Each named turn below is shown by a few rows before and after it. Which turns, in which order, take the first row of each later pair to the second? The first pair is answered.
rizat (before => after):
1.315  -1.366  -1.572  -0.270  -0.211  -0.859  2.205  -0.733  -1.249  -1.885  -0.556  -2.450 => 0.706  -2.969  -0.745  1.254  0.972  -2.118  0.733  -0.583  -1.894  -0.618  -0.964  0.299
1.414  -0.178  -2.631  -2.813  -0.895  1.175  -0.964  -1.452  -0.810  -0.020  -2.687  0.802 => 1.661  0.152  -3.531  -0.303  -2.713  -0.536  0.452  -1.556  -0.166  0.012  -1.749  1.254
-1.657  -0.624  1.473  -1.080  2.885  0.268  -2.698  0.654  -0.608  0.994  -0.985  2.727 => 0.006  2.985  -0.848  -2.033  -1.049  1.647  1.668  0.218  1.191  -1.604  0.905  -2.712
sez (before => after):
0.466  1.975  2.835  1.766  0.550  -2.356  0.351  -1.046  -0.722  -0.372  -0.899  1.488 => 0.530  1.670  3.254  0.218  1.585  -1.799  -0.065  -1.307  -1.185  -0.928  -1.633  0.442
1.735  -1.011  -2.629  0.265  -2.218  -0.747  -1.369  -0.962  0.130  1.370  1.952  -0.626 => 1.922  -1.689  -2.372  0.333  -1.723  -1.689  -1.074  -1.522  -0.247  0.480  1.372  -1.311
0.153  1.106  -0.214  -1.174  -0.361  4.533  0.741  -0.666  -0.051  0.130  1.367  0.508 => 0.163  1.146  -0.735  1.490  -1.807  2.945  1.835  -0.576  0.349  0.411  2.135  1.709
lirid (before => after):
1.023  -0.034  -3.218  0.758  -1.620  -2.107  -0.258  -0.226  -1.390  0.217  0.144  -1.242 => 0.267  -0.181  -2.805  0.176  -0.960  -0.367  -2.386  0.441  -1.459  2.070  0.466  1.075
-1.225  -2.048  1.467  1.206  1.835  -4.907  0.132  -2.084  -1.173  0.591  -1.507  1.850 => -2.278  1.302  2.686  0.890  1.438  -1.174  -0.623  -0.816  0.717  3.144  0.230  4.150
1.161  -1.360  0.221  1.274  -0.685  -2.137  0.036  0.738  -1.494  1.002  0.443  1.536 => 0.664  0.477  0.773  1.225  -0.918  -0.443  0.147  1.139  -0.335  1.969  1.321  2.141
Then:
Between the rows of a pair lie two turns.
1.786  0.537  -0.945  -1.107  -3.029  2.006  0.415  -0.094  0.216  -1.652  2.713  -0.107 => 0.879  -2.282  0.626  0.691  -0.452  -0.194  -2.084  -0.083  -1.175  -0.108  1.266  3.770 -> sez, rizat
0.644  1.912  -1.073  -1.694  2.221  0.894  -0.136  0.240  1.498  -1.238  -0.866  -2.177 => -0.033  1.899  -1.709  2.484  0.209  -0.683  -0.018  0.768  2.238  0.892  0.631  1.614 -> sez, rizat
-0.509  0.917  1.762  -0.358  1.828  1.195  -1.143  0.300  0.533  1.458  0.025  2.287 => -0.263  1.346  0.878  2.049  -0.045  -0.450  0.458  0.115  1.082  1.298  0.790  2.682 -> rizat, rizat
-2.211  1.631  1.601  -4.605  0.515  1.923  2.377  -0.556  -1.401  -0.431  -0.104  -4.737 => -2.986  0.453  0.396  -5.339  -0.176  3.934  -0.688  0.610  -1.558  2.558  0.742  -1.333 -> lirid, sez
0.064  -0.092  1.372  1.695  2.529  -0.373  0.074  -1.612  0.774  0.906  -0.991  2.660 => 0.000  -0.257  1.700  0.529  3.250  0.010  -0.317  -1.760  0.431  0.613  -1.512  2.051 -> sez, sez
0.603  -0.075  0.489  1.372  0.183  -1.395  2.185  -1.208  -0.445  -2.062  -0.611  -2.192 => -0.867  0.150  2.366  1.040  2.108  0.845  -1.101  0.055  -0.352  1.152  -0.505  2.185 -> rizat, lirid
0.018  -1.592  0.804  -0.194  0.359  -0.568  -0.509  0.340  -0.426  -0.020  -0.830  -0.421 => -0.222  0.530  1.141  -0.692  -0.161  1.329  0.015  0.728  0.639  0.442  -0.003  -0.583 -> sez, lirid
-0.126  2.468  0.257  2.637  -1.678  -1.656  2.355  1.005  2.234  0.838  1.644  1.277 => -0.107  -2.695  0.676  1.352  1.599  -3.714  -0.920  0.486  -0.631  0.848  -1.148  2.275 -> sez, lirid
1.006  -2.467  -0.722  1.280  -1.196  -2.386  0.037  -0.457  -0.764  -1.873  -0.546  -2.725 => -0.301  -2.623  -0.076  1.422  -0.690  -0.397  -3.069  0.899  -0.416  1.911  0.162  2.140 -> lirid, sez
-0.779  -0.136  1.046  -2.386  1.859  0.831  0.450  0.634  0.293  -0.888  -0.801  -0.304 => -0.729  1.266  -0.105  0.193  -1.177  0.591  1.719  1.175  1.699  0.261  1.135  1.032 -> sez, rizat
-0.206  0.093  1.742  -1.754  2.068  1.254  -1.215  0.585  -0.274  1.373  -1.346  1.449 => 0.537  2.787  1.066  0.740  -0.649  -0.073  2.779  0.080  1.219  -0.426  0.132  -0.600 -> sez, lirid
